Some points:
tensor([  3,  39, -14,  20,  39,  36,   0, -22])
tensor([-116, -104,   83,  -80,  -61,   -5,  -87,  -24])
tensor([-127,   97,  -20,  -24,   -5,    1,  -77, -116])
tensor([ 25, -36,   6,   1, -19, -21,  24,  30])
tensor([-108,  -94,   61,  -79,  -69,   -5,  -75,  -32])
tensor([-38, -58,  48, -22, -32, -26, -46,  -6])
tensor([ 71, -52,  55,  10, -31, -54,  20,  66])
tensor([-37, -31,   7, -49, -29,  -5, -24,   3])
tensor([ 87, -10, -20,  35,   1, -35,  61,  56])
tensor([ 66, -58, -28,  19, -37, -45,  39,  29])
tensor([-47, -88,   5, -52, -39, -39, -19,  10])
tensor([127,  96, -55,  78,  57,  35,  76,  37])
tensor([ 16, -60,  50, -55, -76, -73, -46,  37])
tensor([-15,   5,  27,  -6,  12,  28, -24,  -7])
tensor([-35,  46, -24, -12,  14,  21, -35, -52])
tensor([ 93, -12,  33,  47, -24, -40,  40,  48])
tensor([-30,  55, -19,  -7,  29,  34, -17, -35])
tensor([-90,  13,  -4, -52,  25,  47, -43, -39])
tensor([62, 24, -7, 66, 58, 29, 65, 25])
tensor([ 43, -14, -15,  31, -21, -40,  16,  -6])
tensor([25, 40, -8, 39, 50, 45, 26, -7])
tensor([ 22,  63,   6,  40,  38,  28,  -2, -23])
tensor([-15,  62,  -6,  22,  51,  40,  -5, -29])
tensor([ 10, -82,  28, -27, -42, -47,  -5,  35])
tensor([-82, -16,  52, -78, -50,  -4, -65, -15])
tensor([-125,   89,  -23,   -4,   28,   59,  -37,  -84])
tensor([-64, -58,  28, -38, -31, -33, -54, -19])
tensor([ 44,  32, -68,  23,  32,  32,  44,  -3])
tensor([ 65, -35,  28,  10, -29, -34,  25,  55])
tensor([ 74, -58,  47,  29, -14, -55,  28,  63])
tensor([ 44, -46,  30,  21, -35, -37,   1,  18])
tensor([-64,  39,  29, -38,  20,  39, -42, -27])
tensor([-96, -32,  47, -64, -19,  35, -66, -28])
tensor([ 99, -21,   8,  28, -34, -43,  48,  60])
tensor([ 87, -51,  58,  37, -23, -44,  34,  62])
tensor([ 51,  39, -28,  63,  62,  23,  60,   7])
tensor([-123,   80,  -18,  -32,   10,   58,  -47,  -67])
tensor([ 30, -69,  53, -15, -46, -59, -20,  36])
tensor([ 50,  33, -70,  12,  18,  -5,  50,   9])
tensor([ 26,  23, -35,  17,  34,  44,  38,   2])
tensor([  9, -55,  40, -34, -44, -36,  -6,  43])
tensor([-24, -35,  36, -23, -38, -19, -30,  -3])
tensor([-22, -90,  41, -46, -33, -23, -27,  34])
tensor([ 55, -48,   0,  35,  -8, -33,  40,  35])
tensor([ 29, -61,  46, -14, -34, -63,  -4,  46])
tensor([-21,  30, -17,  -3,  19,  36, -31, -43])
tensor([-88, 115, -41,  -1,  55,  81,  24, -33])
tensor([ 91, -55,  27,  18, -37, -69,  31,  68])
tensor([-34,  -4,  26, -25, -16,  -8, -45, -17])
tensor([ 78, -42, -10,   8, -13, -25,  59,  75])
tensor([102,  -2,  -2,  25, -19, -49,  55,  71])
tensor([ 60,  22, -18,  43,  32,   8,  42,  16])
tensor([ 30,  32,  -8,  35,  29,  24,  12, -16])
tensor([102,  50, -42,  64,  55,   3,  78,  45])
tensor([-37,  55,  -5,  14,  64,  57,  -7, -29])
tensor([-27,  -5,  27, -16,  20,  36, -27,   0])
tensor([-66,  91, -74,   6,  38,  37,   1, -61])
tensor([ 74, -68,  37,  21, -37, -62,  22,  50])
tensor([ -6,  16, -39,   7,  22,  21,  -2, -35])
tensor([-90, -26,  18, -61, -23,  31, -53, -43])
tensor([  0,  90, -76,  -3,  27,  36,  19, -17])
tensor([-46,  35, -36, -44,  17,  40, -19, -25])
tensor([-18, -16,  30, -17,   4,  41, -12,  11])
tensor([-82,  32,   8, -33,   7,  17, -64, -68])
There is one direction along which these points spread out most. For each point below, how far along it does it lie, from 0 to 99? 50 is the average, and the first point above lies past it.
tensor([ -3,  71, -74,  16,  27,  39,   8, -42]) : 58
tensor([-115,   83,  -63,    3,   60,   52,  -11,  -74]) : 77
tensor([-106,  -28,   16,  -68,   -6,   34,  -62,  -43]) : 73
tensor([-127,   81,  -32,  -23,   42,   58,  -37,  -73]) : 81
tensor([-42, -33,  23, -40, -24,  -2, -39,  -5]) : 58
tensor([ 45,  62, -54,  54,  41,  37,  36, -27]) : 48
tensor([ 48,  -3, -22,  36,  25,   1,  50,  22]) : 39
tensor([ 59, -31,  15,  11, -34, -38,  31,  44]) : 34
tensor([ 18,  54, -17,  18,  34,  30,  13, -11]) : 52
tensor([-21, -44,  47, -33, -37, -16, -34,  15]) : 52
tensor([-29, -46,  50, -16, -34, -17, -43,  -9]) : 54
tensor([ 55,  49, -30,  45,  42,   5,  41,   5]) : 42
tensor([ 46,  47, -33,  58,  67,  34,  54,   5]) : 43
tensor([ 53, -46, -13,  21, -46, -79,   0,   4]) : 36
tensor([ 60,  67, -41,  56,  39,  40,  37, -16]) : 45
tensor([ 85, -44,  36,  48, -13, -63,  37,  54]) : 26
tensor([-119,  100,   -3,  -28,  -24,   20,  -49,  -79]) : 80
tensor([-120,  -50,   -1,  -85,  -25,   23,  -68,  -52]) : 75
tensor([-24, -66,  71,  -7, -18, -29, -42,  10]) : 50
tensor([ 47, -49,  -2,  41,  -1, -36,  33,  25]) : 35
tensor([ 85, -13, -21,  36,  -6, -43,  47,  42]) : 30
tensor([-127,   64,  -56,  -37,    6,   58,  -30,  -76]) : 81
tensor([ 93,  28, -41,  59,  38, -20,  72,  37]) : 30
tensor([-37, -61,  40, -42, -42, -21, -48,   2]) : 55
tensor([-61,  16, -49, -59,   1,  32, -34, -39]) : 68
tensor([ 71,  31, -22,  29,  21,  -5,  50,  32]) : 37
tensor([ 42, -62,   7,  11, -25, -28,  25,  36]) : 36
tensor([ 87,  78, -86,  65,  54,   9,  66,   8]) : 37
tensor([-42, -49,   7, -37, -31,   4, -26, -12]) : 57
tensor([ 53, -60,  57,   0, -29, -49,   8,  60]) : 33
